One vector is turned by the same rotation once a step. Each row is the vector after some number of steps, and that number follows the row.
The counts run from 0 to 334.
[120 128 124 124 165 159 148  70 104 111 154 104 152 134 134 130  91 126
 143 179  75 168 192 161 178 123 144 148 149 143 155 135 141 124 121 125
 117  81 133 132 144 143 138] : 203
[152 133 111 120 130 127 130 163 171 147 124 164 101 125 128 102 130 185
 132 106 153 117 129 128  77 119 109 155  83 101 106 126  85 107 146  53
 107 111 153 169 137 140 130] : 144
[206 137 136 170 123 152  93 164 139 101 144 141 118 109 134 105 124 142
 118 110 116 103 110  85 117 118 164 124 108 101 157 113 178  86 140 116
 115 170 142 104 115 163 157] : 73
[147 118 150 104 143 151 154 203 128 134 127 110  87 106 131 128 106 136
 181 104 110 114  71 138 139 120 140 155 139  95  98 148 115 161 111 166
 159 169 120 125 172 135 127] : 94
[ 92 112 154 177 143 153 122 120  92 127 137 109 125  95 115 165 105 111
 112 148 106 141 131 188 120 175 132 102 147 129 164 158  98 132 160 174
 186  93 105 134 129 118  92] : 24
[ 86 114 133  95 161 106  90  99 144 166 113 151 113 148 117 148 116 106
 136 112 166 101 142 128  73 116  80 142 105 140 167 138 103 101 154 121
 124 116 144 174 118  85  73] : 220
[ 99 112 137 144 165 150 135  72 112 125 145 112 157 138 149 135 119  98
 134 194  67 180 190 154 162 127 146 144 161 148 133 121 146 131 126 141
 120  90 111 137 118 114 138] : 202
[140 138 152 125 140 147 164 196  86 138 109 112 118 112  78 116 114 135
 179  96 138 129 132 162 120 128 165 148 122 110 150 153  68 140 135 153
 153 111 125 125 132 107  87] : 104
[ 60 112 124 103 123  83 146 108 119 158 123 115 160 110  98 133 165  91
 136 118 147 119 146 151 112 134  89 148 168 147 138 152  91 137 140 142
 141 151  96 188 117  68  90] : 118
[188 151 155 138 124 139 180 169 102  91 140  78 114  86 111 119 142 155
 112 142 114  99 128 144 133 162 130 139 149 110 175 184 124 156 140 149
 180 121  94  97 135 139 117] : 268
[ 83 109 125 134 146 119 107  80 109 141 132 139 159 115 139 127 142  97
  99 153 137 114 171 172 145 124 111 110 127 159 190 119 138  80 130 116
 112  72 121 164 101 112 132] : 37
[161 146 139 138 123 179 165 187  90 112 108 113 143 108  84  98 119 155
 165 117 158 159 156 169 153 134 171 142 114 130 161 147  87 118 129 135
 157  99 145 119 131 111  86] : 103
[170 165 148 147  94 145 164 156 116 108 123 136 151 126 121  85 155 138
 101 126 187 115 157 115 161 116 153 107  92 128 161 128 172 125  97 124
 134 104 152  80  93 124 142] : 255
[ 89 170 121 124 105 124 153 141 129 146  62 126 194 127 109 128 143 133
 183 149 116 146 153 176 170 111 121 160 142 138 128 135  91 125 112 112
 115  89 138 177 105 114 140] : 284
[ 96 105 139 137 168 127 101  78 110 148 144 123 134 111 135 159 126  85
  94 142  96 107 148 177 119 133 119  80 127 144 187 143 131 100 143 133
 118  72 103 155  95 121 137] : 36
[ 63 100 118 144 151 145 106  96 128 146 153 148 164 148 140 129 139  88
 170 139 101 172 141 123 138 117 149 125 141 147 103 104 140  84 135 113
  85 142 144 147  96  83 145] : 212
[107 108 158 146 140 164 122 160 120 168 114  87 119 134 133 181 145  77
 146 172  76 134 107 144 131 136 146 117 158 115 102 150 158 169 137 167
 145 160 142 138 126 111 156] : 97
[ 89  83  98 131 152 101  74  91 113 129 144 124 104 104 135 138 126 107
 116 101 128 138  86 101  80 148 119  81 150 142 113  83 127 100 147 125
 106 171  76 148 114 106  86] : 45
[126 131 111  99 119 114 142 114 121 110 135 145 184 117 111 100 127 147
 146 170 138 135 211 151 108 114 110 169 107 162 131 117  71 115 145  84
 118  81 120 164 153 120 103] : 296
[195 143 134 213  94 145 145 153 143 101 120 168 112 114 144 108 123 166
  86 124 139 130 132 113 139 150 132 144 135 110 146 138 134 141 143 143
 174 127 120  60 142 158 120] : 165
[ 97 111  81 108 115 110 155 107 123 119 174 126 164 122 123  93 169 113
 162 135 115 184 159 114 148 129 132 143 136 171  69 104 118 138 125 102
 114 164 107 167 128  80 130] : 121
[132 116 150 145  85 167 140 150  80  86 152 106 211 134 135 111 129 127
 114 189 123 141 162 112 131 129 135 103 100 130 107 120 151 159  93 112
 155 131 115  87 136 130 127] : 9
[120 108 141 168 134 179 117 126  95 108 138  92 112  76 121 138 112 119
 123 138 106 159 124 193 131 177 148  86 137 137 157 132 110 103 134 164
 192 112 105 123 132 147  97] : 23
[146 166 154 132 125 175 173 127  91 110 128  96 163 138 106 119 113 134
 150 165 107 157 167 154 177 135 169 130 115 117 145 162 138 151 105 128
 138  81 158 109 106 129 136] : 101
[194 148 152 185 110 126 147 152 145 116 114 162  89 113 124 145 105 153
  88 109 135 102 120 131 133 135 132 151 134 102 136 165 110 155 149 151
 159 115 117  83 140 171 132] : 166
[148 124 140 110 139 158 177 198 121 128 109 129 105 126 111 111 128 153
 170 110 146 128 105 130 138 123 153 175 141 105 102 136 107 189 104 152
 175 150 128  97 178 115 110] : 93
[ 72 130 102 117 142 121  90 112 157 149 125 149  82 135 130 165  81 136
 140 114 132 129  93 135  67 142  81 124 112 112 100 134  62 123 149 136
 151 130 140 163 149 144  77] : 311
[148 168 130 101 113 143 176 150 118 106 113 121 130 135 114  97 109 155
 154 130 159 135 135 128 198  89 120 177 133 136 120 147 125 165  76 158
 147 119 134  86 154 132 123] : 91
[147 123 130 102 146 138 142 148  84 114 157  79 121  97  89 125 135 120
 136 115 137 113 153 159  87 166 121 121 115 137 190 156  92 121 171 133
 167 104 100 146 123 117  69] : 115
[ 82 150 102 119 132 100 119  74 148 133 129 118  93 119 145 144 138 106
 126 138 149 144 145 168 130 171  77 124 134 173 166 158 127  94 145 170
 168  97 113 165 129 106  85] : 128
[120 129  88 161 127 135 102 118 140 128 134 128  62 115 132 150 134 135
 122 101 108 173 121 120  79 175 158  67 109 139  89  94 123  97 188 135
 123 139 121 143 104 128 109] : 136
[140 123 103 138 119 171 152 158 109  93 126  76 114 107 143 108 141 139
 177 156  82 186 123 153 136 165 175  98 120 144 100  94 133 148 125 132
 150 135  95  93 147 147 143] : 277
[140 122  95 149 106 121 145  68 144  99 174 175 146 131 153  96 118 134
 116 155 116 169 205 130 147 134 104 155 114 168 128 108 113  95 147 122
 122  96 118 117 143 146 143] : 306
[128 119 107 124 122 142 120 180  92 114 119  99 150  91 111 107 129 138
 196 105 110 156 124 142  97 144 164  88 112 138  87  78  79 107 156 121
 119 147 100 142 122 118 115] : 288
[171 142  92 123 138 127 142  91 151 111 168 160 103 120 123 115  75 166
 126 121 115 135 175 155 117 146 113 163 108 134 121 133  80 120 155 120
 137  94 129 143 158 177 102] : 308
[184 106  95 142 120 127 111  99 135  92 200 146 120 113 125 100 109 143
 115  96 123 158 147  77 103 131 152 130 115 140 130 102 164  90 153  99
 113 188 133 138 127 142 123] : 226
[101 109 133 135 129 127  99 100 111 141 123 126 158 109 151 143 154  69
 139 164  97 115 178 153 104 154 126  91 124 164 171 113 119 100 176 160
 128 101  76 134 111 100 128] : 292
[164 118 114 169 126 138  98 139 163 130 154 129  78 130 138 151 117 147
 109 114 122 164  94  75  89 166 142 122 135  99  93 123 161 129 161 128
 143 191 159 141 123 153 115] : 238
[ 54 140 115 112 136 105  76  99 155 159 144 152  92 145 146 170  89 144
 142 110 124 122  77 128 113 143  78 118 114 109  96 131 103 105 127 139
 136 127 140 166 131 134 111] : 312
[139 165 118 163 110 117  89  87 157 134 137 127  76 145 136 159 110 109
  93 107 128 143 101 100 137 153 125  90 116 116 141 145 197 122 159 170
 143 154 167 115  91 149 129] : 240
[188 126 119 123 148 108 111  84 130 122 186 121  79 123 124 144  92 111
  82  99 125 140 154  76  84 154 133 114 110 134 152 135 149 118 200 144
 112 149 125 124 111 153 104] : 228
